In the data rows, 50 means zero.
Every row has a hidden score. In each pair, how much higher is the second row's than the first's? 20 means about the same, 40 much higher and 0 much lower. The score is a weighted sum of the row's numbers plus the product of two more (or one squared), each taken from its middle value.
66|41|46|63|58|59|49|60|59|22|25|27|29|29|32|34
59|55|55|53|57|58|51|59|55|55|51|57|29|29|32|34 ~ 20
27|51|50|48|48|46|58|31|30|44|58|65|58|51|49|65
67|50|49|49|43|47|45|55|67|53|41|41|57|54|62|48 ~ 3
56|46|45|59|56|46|67|51|48|49|56|60|60|52|49|64
56|54|53|39|41|56|63|44|59|66|58|38|46|53|67|42 ~ 19
46|36|34|54|47|31|45|44|48|44|52|52|74|56|41|69
51|57|52|60|52|39|45|45|58|47|46|59|61|48|53|56 ~ 20
41|59|54|49|49|48|49|48|60|52|54|49|50|51|64|47
61|69|76|62|77|45|41|54|44|28|39|72|54|33|54|55 ~ 16
51|37|37|57|47|45|33|61|64|46|44|27|29|29|32|34
61|48|45|52|49|40|56|54|50|52|53|56|54|53|57|59 ~ 18
51|53|55|34|41|57|62|35|50|62|58|42|43|51|67|43
61|41|42|57|50|48|52|59|55|51|50|54|59|60|53|59 ~ 17
44|44|39|58|50|23|54|53|38|39|51|56|61|55|43|63
55|47|54|41|46|63|59|30|55|63|53|47|48|55|60|50 ~ 17
60|52|50|51|50|38|49|57|52|54|54|54|49|53|64|51
58|35|36|54|45|52|18|62|64|50|37|45|65|65|38|34 ~ 25
51|67|65|57|63|42|56|57|38|39|54|61|47|39|53|51
57|58|54|61|59|35|32|64|46|43|42|60|44|29|32|34 ~ 13
48|42|43|43|42|60|57|31|47|59|50|46|46|60|32|34
54|46|41|47|43|42|61|58|47|57|61|49|49|56|59|53 ~ 16
48|35|39|50|47|47|41|43|51|49|25|27|29|29|32|34
49|70|72|63|75|47|41|57|30|27|41|75|46|35|49|53 ~ 10
41|54|54|52|52|55|49|40|62|22|25|27|29|29|32|34
50|45|42|40|40|45|40|52|54|59|57|40|58|55|52|56 ~ 18
39|45|42|41|43|58|51|52|46|60|63|41|51|57|47|54
31|46|45|33|38|61|47|42|28|65|66|47|39|57|48|52 ~ 23
57|51|53|41|50|60|56|54|56|22|25|27|29|29|32|34
64|41|40|62|47|36|33|75|64|50|38|55|46|64|55|58 ~ 24
62|39|37|60|46|42|35|73|58|50|43|55|56|65|32|34
50|45|47|50|49|43|51|52|46|44|51|51|29|29|32|34 ~ 16
54|45|50|41|40|61|47|44|45|60|50|47|49|58|53|51
38|53|50|46|45|55|60|41|58|55|58|48|56|55|61|56 ~ 22
45|42|40|48|45|44|43|55|49|51|56|44|63|56|45|57
50|39|38|48|42|49|29|58|58|52|47|43|59|61|45|59 ~ 19
57|63|59|51|55|40|36|64|46|45|47|54|41|45|53|46
57|45|48|45|42|61|51|44|55|58|48|46|52|59|56|51 ~ 17
37|63|62|37|47|61|66|36|54|63|68|46|43|47|69|44
36|47|45|33|36|45|42|45|31|60|65|46|49|54|53|54 ~ 24
44|45|51|56|60|45|47|47|27|33|45|69|60|52|41|68
45|51|52|40|44|39|41|55|29|44|54|55|48|52|54|55 ~ 21
25|42|42|44|43|57|65|29|44|57|61|51|55|62|49|61
55|47|52|45|48|67|62|36|58|58|49|46|51|56|59|51 ~ 12
44|63|64|50|58|46|51|35|51|46|50|62|56|42|62|56
48|49|51|49|53|51|58|53|47|45|55|27|29|29|32|34 ~ 28
57|43|45|74|55|47|24|68|72|42|25|63|66|64|42|72
50|65|61|54|60|39|59|57|38|41|55|58|49|29|32|34 ~ 22
29|55|53|46|48|52|56|33|33|22|25|27|29|29|32|34
60|44|47|49|44|54|42|49|55|53|41|48|53|58|52|52 ~ 15
46|38|37|51|44|49|42|57|54|48|50|45|64|59|32|34
51|48|53|37|45|61|47|51|34|64|61|55|37|58|58|50 ~ 18
46|54|55|55|54|48|47|41|61|49|49|57|58|52|55|54
66|44|47|55|47|46|34|46|65|52|35|50|55|59|53|52 ~ 15
53|56|46|45|42|28|59|61|29|50|63|57|46|47|62|50
58|43|42|54|51|54|62|56|57|53|54|52|55|58|54|59 ~ 23
49|70|68|78|71|32|37|59|61|30|36|71|56|36|55|34
53|50|47|37|42|48|63|44|45|67|66|47|40|55|32|34 ~ 31
55|50|53|64|62|42|46|58|44|35|44|63|62|50|42|62
61|48|58|48|52|61|46|44|57|54|45|51|53|55|59|46 ~ 19
42|59|54|52|59|48|68|49|36|43|58|57|48|44|50|58
56|47|53|45|49|67|61|36|60|60|50|46|51|56|59|51 ~ 16
71|32|41|78|62|50|39|70|71|40|29|67|68|66|40|76
31|45|39|52|45|53|56|41|58|55|55|46|51|63|50|34 ~ 29
38|47|47|55|51|53|61|39|62|47|51|52|65|56|56|62
49|47|49|36|40|66|68|28|51|66|59|42|47|56|62|50 ~ 18
50|40|45|45|45|49|33|52|40|48|44|53|53|62|49|59
46|58|70|51|61|75|55|60|51|57|53|54|37|50|59|46 ~ 23
41|42|38|50|39|45|33|42|61|60|47|48|50|66|52|55
42|52|51|51|57|46|64|45|40|42|55|56|54|49|51|60 ~ 19
44|52|50|56|61|55|77|48|37|47|61|62|49|49|52|60
36|57|57|39|51|48|78|41|32|52|72|51|46|46|60|52 ~ 28
34|40|41|40|45|66|52|42|36|59|61|46|52|59|39|64
47|53|49|58|53|47|44|53|63|42|43|55|63|52|53|58 ~ 18
59|44|44|46|45|49|52|50|53|62|55|51|48|29|32|34
65|40|41|62|53|47|47|60|57|48|45|57|62|61|49|62 ~ 26
36|63|63|49|63|50|65|41|20|45|61|64|42|41|48|55
36|53|48|41|35|56|52|44|56|61|63|46|43|58|68|48 ~ 22
56|55|62|50|62|71|48|56|57|47|45|51|47|51|56|50
43|55|52|50|48|49|54|43|56|49|54|53|59|51|58|34 ~ 21
31|58|58|55|56|36|65|46|22|39|58|66|47|43|53|54
64|42|45|61|57|55|50|61|59|50|45|58|29|29|32|34 ~ 5
47|57|54|60|56|35|43|53|59|39|44|57|61|49|57|52
42|66|57|50|55|39|65|58|31|43|61|54|42|41|51|52 ~ 21
68|40|38|61|50|42|44|64|66|50|41|52|63|62|52|61
54|45|36|60|46|20|60|62|48|47|25|27|29|29|32|34 ~ 37
71|35|38|72|60|35|36|65|67|36|32|63|74|60|46|67
52|47|48|38|37|57|53|42|45|61|55|44|46|57|57|48 ~ 22
54|45|50|46|50|49|43|56|56|22|25|27|29|29|32|34
51|55|48|48|41|23|58|67|33|54|63|58|42|51|61|34 ~ 20
52|44|43|55|51|33|51|55|34|41|52|65|59|54|52|63
53|52|58|49|59|57|53|52|52|22|25|27|29|29|32|34 ~ 24
45|51|56|35|43|60|48|61|40|50|60|47|43|56|59|34
43|46|44|37|37|60|49|58|46|59|64|38|53|56|49|55 ~ 10
54|53|48|56|50|40|59|54|44|50|59|61|46|50|60|60
56|43|49|44|45|67|59|33|56|61|49|46|53|58|56|55 ~ 20
62|37|36|57|46|47|50|62|57|52|47|52|61|63|49|63
54|48|49|40|37|62|54|51|49|58|54|43|49|57|58|48 ~ 20
38|52|50|50|47|44|49|44|58|50|52|51|54|54|58|51
64|65|60|64|66|42|54|65|49|43|49|65|50|40|56|54 ~ 13
52|48|52|37|41|59|62|37|52|64|58|42|47|55|66|46
45|47|40|38|36|45|44|47|47|63|62|40|51|55|51|58 ~ 20
78|68|66|78|77|39|33|78|61|32|31|71|55|37|53|55
60|51|56|42|47|63|55|35|55|63|50|46|49|54|59|50 ~ 24
53|42|47|41|43|59|54|30|51|61|49|27|29|29|32|34
62|47|49|51|47|51|44|43|61|56|42|47|52|56|57|50 ~ 16
54|52|50|66|65|47|60|55|45|41|47|68|56|48|48|65
67|38|38|63|54|33|41|62|62|43|40|57|68|59|53|62 ~ 19
53|45|45|65|56|34|49|64|35|35|43|73|56|55|32|34
40|52|44|32|31|41|41|49|26|69|69|44|41|52|51|50 ~ 35
66|45|50|55|51|52|38|50|66|49|25|27|29|29|32|34
46|60|55|54|49|46|42|52|61|52|51|54|49|51|62|50 ~ 24
39|45|47|51|35|38|38|51|53|55|50|53|58|62|58|54
41|46|43|37|41|58|50|50|46|22|25|27|29|29|32|34 ~ 21
39|39|43|49|43|56|49|51|54|56|55|27|29|29|32|34
60|72|75|65|77|51|43|61|42|33|44|71|47|34|49|50 ~ 14
53|53|52|59|55|52|35|54|69|48|39|55|58|54|54|56
45|58|54|49|52|39|59|51|37|46|59|56|49|46|55|53 ~ 20
54|73|73|62|70|61|37|51|63|41|39|65|49|39|56|49
54|37|38|50|43|50|25|58|57|52|44|45|64|29|32|34 ~ 12
57|47|47|57|54|42|56|49|44|50|55|62|54|53|51|61
57|43|41|46|38|47|50|38|59|57|46|43|54|29|32|34 ~ 13
52|57|56|53|56|33|45|63|41|41|52|56|52|47|53|34
48|47|47|40|39|53|49|36|43|64|53|47|39|58|56|48 ~ 17
50|46|48|35|34|49|47|36|38|63|54|47|45|58|60|34
44|44|44|46|40|56|59|32|46|56|54|50|43|58|57|52 ~ 20
49|65|60|52|62|52|71|54|34|50|64|63|41|40|57|52
52|52|49|41|45|42|69|44|41|61|69|51|29|29|32|34 ~ 20
32|44|44|37|36|56|53|38|45|59|60|48|54|62|56|57
58|43|44|50|43|50|42|47|57|51|41|48|55|60|54|52 ~ 16
74|73|80|60|72|68|33|62|69|42|31|58|41|37|66|36
67|47|50|58|52|51|32|53|64|49|32|52|56|57|51|34 ~ 22
48|40|35|64|55|45|65|54|42|43|52|61|60|59|41|69
45|59|54|54|55|38|60|56|39|40|56|55|50|45|55|54 ~ 19
46|73|67|51|56|39|64|57|31|44|66|59|38|34|62|47
44|53|58|52|63|50|61|41|36|46|56|61|52|48|46|58 ~ 26
52|39|41|46|44|45|33|50|55|55|51|45|65|58|46|62
68|44|52|58|54|51|33|51|67|48|33|53|60|57|54|51 ~ 18
57|56|45|55|49|32|53|71|42|47|55|56|49|49|57|53
37|40|39|46|45|58|52|45|40|55|60|48|58|59|36|66 ~ 27
48|38|35|52|43|40|40|53|49|49|51|47|68|58|37|68
46|48|43|65|61|48|67|56|41|41|52|65|55|52|44|66 ~ 23
59|50|48|47|42|44|41|49|56|55|44|45|47|55|59|46
38|42|48|52|49|61|43|40|53|48|46|57|60|62|49|61 ~ 27
47|53|53|60|56|49|43|51|63|43|44|57|63|52|54|55
42|47|42|39|38|43|48|42|44|64|65|44|51|53|51|57 ~ 20
64|68|69|67|75|48|40|69|39|30|39|76|48|35|54|53
67|44|42|61|52|35|43|67|61|47|44|55|62|57|55|59 ~ 27
56|42|43|56|55|51|63|50|52|52|54|57|57|57|52|63
47|45|40|40|36|53|26|53|49|67|55|40|42|60|45|54 ~ 26
49|44|45|66|62|38|51|57|47|33|42|60|64|54|39|63
68|49|55|49|46|48|41|50|64|55|42|46|57|54|62|46 ~ 13
46|61|57|54|53|37|47|50|54|46|51|55|56|47|58|49
45|61|61|59|64|60|53|48|70|22|25|27|29|29|32|34 ~ 18
51|54|53|54|51|43|37|50|68|47|43|27|29|29|32|34
38|50|47|44|45|58|58|51|40|55|61|49|34|57|53|52 ~ 22
50|42|41|43|39|40|30|57|44|54|52|46|63|57|32|34
56|74|72|69|68|42|27|70|69|35|31|65|42|39|61|45 ~ 13
47|44|49|47|50|71|63|33|50|58|49|49|49|58|53|53
70|40|39|66|53|37|40|67|65|45|39|56|67|60|50|64 ~ 15
53|48|50|39|41|58|68|37|58|66|59|38|48|56|64|46
54|47|43|52|51|45|67|49|48|52|58|54|53|54|58|60 ~ 19
50|53|52|51|54|51|74|48|42|56|65|57|50|49|58|58
47|44|39|41|37|47|41|48|51|60|57|42|54|57|49|60 ~ 21
45|45|45|38|39|61|46|56|49|60|63|39|53|57|48|54
58|44|41|61|52|43|53|56|54|46|48|60|57|57|32|34 ~ 23
42|46|51|47|53|54|65|44|45|47|25|27|29|29|32|34
54|45|49|50|51|48|41|58|57|43|44|50|57|58|55|54 ~ 1
48|60|55|49|52|39|53|60|43|44|54|51|47|47|55|34
49|48|52|38|40|60|55|41|43|58|56|47|44|55|59|46 ~ 19
58|77|74|64|75|37|44|73|44|28|45|65|45|31|32|34
68|78|77|53|65|64|31|58|55|51|37|57|26|35|61|33 ~ 8
43|70|73|59|66|56|40|49|38|32|45|75|53|37|52|55
46|47|42|53|42|37|39|45|64|54|47|49|58|60|55|55 ~ 12
46|41|42|46|44|55|41|54|53|53|55|43|59|58|46|58
36|45|43|47|47|42|61|49|38|51|61|48|47|58|49|53 ~ 28
55|74|71|66|70|51|34|57|68|39|37|63|47|38|59|46
46|45|42|41|40|55|42|58|55|58|57|37|52|57|50|53 ~ 17
56|46|49|41|38|61|52|50|51|59|53|43|52|59|55|50
44|60|56|43|50|41|60|50|37|50|64|51|43|46|59|49 ~ 30
32|45|43|31|37|64|49|42|32|62|66|44|44|57|47|58
59|52|52|48|45|51|48|46|57|57|47|45|46|54|61|34 ~ 11
52|49|48|38|38|56|62|44|51|62|57|40|47|56|63|45
51|44|47|50|50|45|50|57|46|46|51|51|58|56|48|57 ~ 22
60|35|44|78|64|42|28|73|61|30|24|68|68|65|35|75
46|51|57|32|45|58|57|48|47|60|65|43|42|55|66|43 ~ 32
56|44|43|55|53|53|65|55|55|50|54|54|57|56|54|60
44|43|45|42|43|62|44|56|50|57|60|43|56|58|47|56 ~ 21
55|43|47|44|43|56|53|43|56|57|49|45|55|59|59|49
39|40|40|44|43|40|55|33|36|53|61|52|68|53|43|71 ~ 22
64|48|51|45|44|51|43|46|59|59|45|45|54|55|58|49
41|48|45|40|32|39|39|47|50|59|56|47|54|61|59|34 ~ 27
42|47|46|37|39|60|50|54|48|59|66|39|52|56|50|52
44|42|45|34|39|54|46|38|44|61|61|44|57|55|51|62 ~ 21
55|44|41|57|50|45|57|53|53|53|54|56|53|58|53|60
44|45|46|54|50|61|39|45|56|47|40|57|61|61|45|64 ~ 29
51|42|43|42|40|58|53|36|46|59|48|46|48|60|51|56
55|36|37|52|44|51|22|61|62|51|40|44|62|63|41|62 ~ 19
40|47|49|44|45|65|58|38|67|61|56|44|53|61|63|51
66|31|29|78|52|39|25|79|63|42|29|63|64|70|42|66 ~ 15
41|56|59|42|50|61|58|39|59|59|60|48|50|52|64|49
47|78|73|61|69|47|46|53|52|41|48|65|47|33|56|46 ~ 20
47|38|40|49|44|55|42|53|51|52|53|46|64|60|42|64
40|56|55|41|46|53|53|41|60|53|55|48|52|53|69|49 ~ 24
42|51|55|45|48|55|47|40|62|54|52|50|56|56|65|51
29|43|40|35|43|65|66|38|34|57|68|43|52|56|44|63 ~ 24
48|59|56|54|50|33|42|51|57|45|49|55|29|29|32|34
44|44|46|41|44|43|58|44|43|50|57|48|53|56|55|56 ~ 26
47|58|58|53|52|35|42|48|57|46|51|56|60|48|65|48
50|62|63|56|61|60|40|47|66|46|43|59|51|48|57|51 ~ 23
50|70|69|62|74|48|45|59|30|27|41|72|45|34|47|55
38|42|40|48|47|46|63|40|45|54|65|47|64|54|45|66 ~ 25
65|47|49|57|50|51|40|47|65|51|35|50|55|56|55|51
58|45|48|49|39|59|43|57|51|50|45|52|54|58|55|55 ~ 22
34|57|59|51|54|49|48|36|32|41|53|70|57|47|48|62
43|45|43|32|37|59|50|46|47|63|62|38|50|56|52|55 ~ 11
63|75|73|61|75|63|61|65|47|46|25|27|29|29|32|34
49|46|48|52|54|45|51|57|47|42|51|53|59|56|49|56 ~ 1
63|79|85|42|61|68|33|56|42|50|43|60|29|29|32|34
45|43|39|59|55|47|73|45|37|52|59|61|56|55|45|67 ~ 27
48|42|40|45|42|43|54|51|46|49|52|47|57|59|49|61
52|46|46|41|39|60|57|42|51|61|55|43|47|58|59|47 ~ 21
54|71|76|71|72|56|35|62|74|38|34|66|51|39|64|41
54|75|74|67|72|40|39|57|61|34|42|67|57|33|63|45 ~ 23
58|77|72|62|72|37|44|74|43|29|45|63|44|31|56|43
41|46|43|40|41|50|50|52|47|58|64|40|54|55|50|53 ~ 25
60|55|51|58|55|34|48|66|41|47|53|61|51|48|54|53
35|36|41|42|48|67|56|37|38|22|25|27|29|29|32|34 ~ 16
42|49|50|55|60|44|62|45|39|38|51|59|58|50|48|63
62|41|37|63|48|39|44|71|64|49|46|52|54|62|55|56 ~ 13
43|50|51|42|50|52|68|46|41|51|62|49|52|52|54|57
34|45|41|37|40|66|52|44|43|65|66|39|41|58|45|54 ~ 25
36|42|34|58|43|27|53|39|50|47|52|54|67|60|46|65
49|50|47|49|49|42|54|61|44|44|53|50|55|53|50|56 ~ 16
53|36|41|55|51|46|42|55|51|42|43|54|66|63|44|65
47|64|70|42|61|71|60|53|45|53|59|52|37|29|32|34 ~ 16
39|50|53|55|62|46|56|45|26|31|49|67|56|48|44|65
42|44|46|34|39|53|48|40|40|62|65|45|53|54|52|59 ~ 20
24|45|40|47|45|56|68|34|47|51|25|27|29|29|32|34
34|47|50|32|42|71|81|26|40|62|67|41|40|56|64|46 ~ 25
56|48|46|45|40|47|39|41|49|63|47|47|42|58|52|49
65|48|50|57|51|47|30|50|62|49|33|52|50|56|53|49 ~ 17
46|47|48|52|54|53|61|47|47|43|25|27|29|29|32|34
30|40|41|38|45|59|61|34|27|54|66|50|56|55|40|67 ~ 20
38|51|54|50|58|45|56|45|22|36|54|66|53|48|46|34
40|43|50|52|51|62|41|40|54|48|44|58|60|61|48|61 ~ 35
58|43|46|44|42|54|52|42|55|57|48|44|56|59|57|51
59|62|49|60|54|31|50|73|42|48|52|60|43|45|57|47 ~ 12
73|70|71|72|78|43|40|67|54|35|39|73|51|35|32|34
43|52|50|53|48|45|45|47|61|49|47|51|29|29|32|34 ~ 19
53|48|46|50|53|64|59|61|55|55|54|49|43|58|61|49
47|50|48|60|53|44|40|51|66|41|39|55|63|56|54|57 ~ 26
50|46|50|39|39|61|59|46|50|59|57|43|49|58|59|47
54|48|49|41|46|49|58|44|48|65|62|51|44|56|63|53 ~ 24
37|45|39|42|40|38|59|41|35|55|66|47|61|52|43|65
59|40|38|56|46|48|55|62|57|50|50|52|58|61|54|61 ~ 17
62|38|40|66|61|50|55|52|58|43|42|63|67|59|43|70
53|51|57|32|41|62|62|33|49|70|63|42|44|54|65|44 ~ 23
52|45|53|42|41|48|58|33|52|62|52|50|46|58|62|54
63|46|44|52|46|38|46|61|57|55|51|51|54|57|61|53 ~ 16
41|75|76|53|64|54|46|47|35|35|54|72|47|33|59|34
55|39|38|51|43|43|29|62|55|51|46|45|67|59|42|61 ~ 18
45|42|43|47|46|47|44|52|48|53|57|45|62|56|45|57
58|44|44|73|61|37|61|64|55|39|42|66|61|55|48|74 ~ 12
55|69|68|71|83|63|58|64|44|35|46|74|42|37|50|53
29|40|42|37|45|67|62|36|35|57|66|46|52|56|44|61 ~ 38
40|41|34|51|42|39|54|53|41|47|60|48|68|56|37|68
51|71|66|74|72|40|38|56|64|31|35|27|29|29|32|34 ~ 35
46|39|40|48|45|54|44|51|51|53|55|46|63|59|44|62
63|41|43|69|55|33|48|61|56|42|41|68|59|58|48|72 ~ 14
36|44|45|30|36|63|43|45|33|62|63|44|45|58|48|58
73|72|70|69|75|41|41|70|54|36|40|71|29|29|32|34 ~ 8
56|45|45|44|46|54|55|49|51|65|59|50|45|59|59|55
43|54|57|33|43|61|49|60|37|22|25|27|29|29|32|34 ~ 11
65|70|70|74|79|37|33|77|49|23|33|70|57|35|47|51
42|47|47|43|35|41|35|47|47|56|52|52|56|60|56|55 ~ 23
38|46|42|33|37|55|44|44|40|62|64|40|45|55|50|55
38|62|58|45|46|57|63|43|57|56|25|27|29|29|32|34 ~ 3
44|42|45|40|40|57|58|32|45|59|53|46|45|59|56|51
45|35|40|51|46|41|44|40|39|51|57|56|73|57|36|34 ~ 25
44|44|46|40|44|58|41|53|55|58|58|39|52|58|51|50
49|50|57|48|57|74|61|35|50|57|49|51|44|53|54|49 ~ 16
47|46|51|50|41|50|48|41|47|63|51|51|41|59|57|46
61|50|47|48|44|37|49|60|52|58|56|50|49|54|63|51 ~ 17
62|46|40|53|45|38|47|69|60|55|51|46|51|60|58|51
44|57|55|55|55|38|46|49|56|44|50|56|58|49|60|50 ~ 25
52|51|48|41|39|48|45|41|47|63|52|46|38|55|57|45
52|37|36|50|43|49|28|60|58|50|44|44|62|62|41|63 ~ 20
58|45|40|55|47|31|47|62|37|44|49|61|60|55|32|34
47|50|57|57|65|54|59|43|46|38|49|62|58|49|50|61 ~ 24
55|47|50|42|41|61|53|42|52|58|51|27|29|29|32|34
50|52|54|30|37|62|61|35|43|72|65|42|40|29|32|34 ~ 12
57|50|49|55|57|61|55|66|57|54|51|52|44|57|57|46
46|58|56|62|58|36|43|52|58|22|25|27|29|29|32|34 ~ 28
55|42|38|60|52|38|60|59|49|48|51|57|60|57|49|63
69|40|41|63|55|35|38|60|61|44|38|59|66|58|53|34 ~ 11
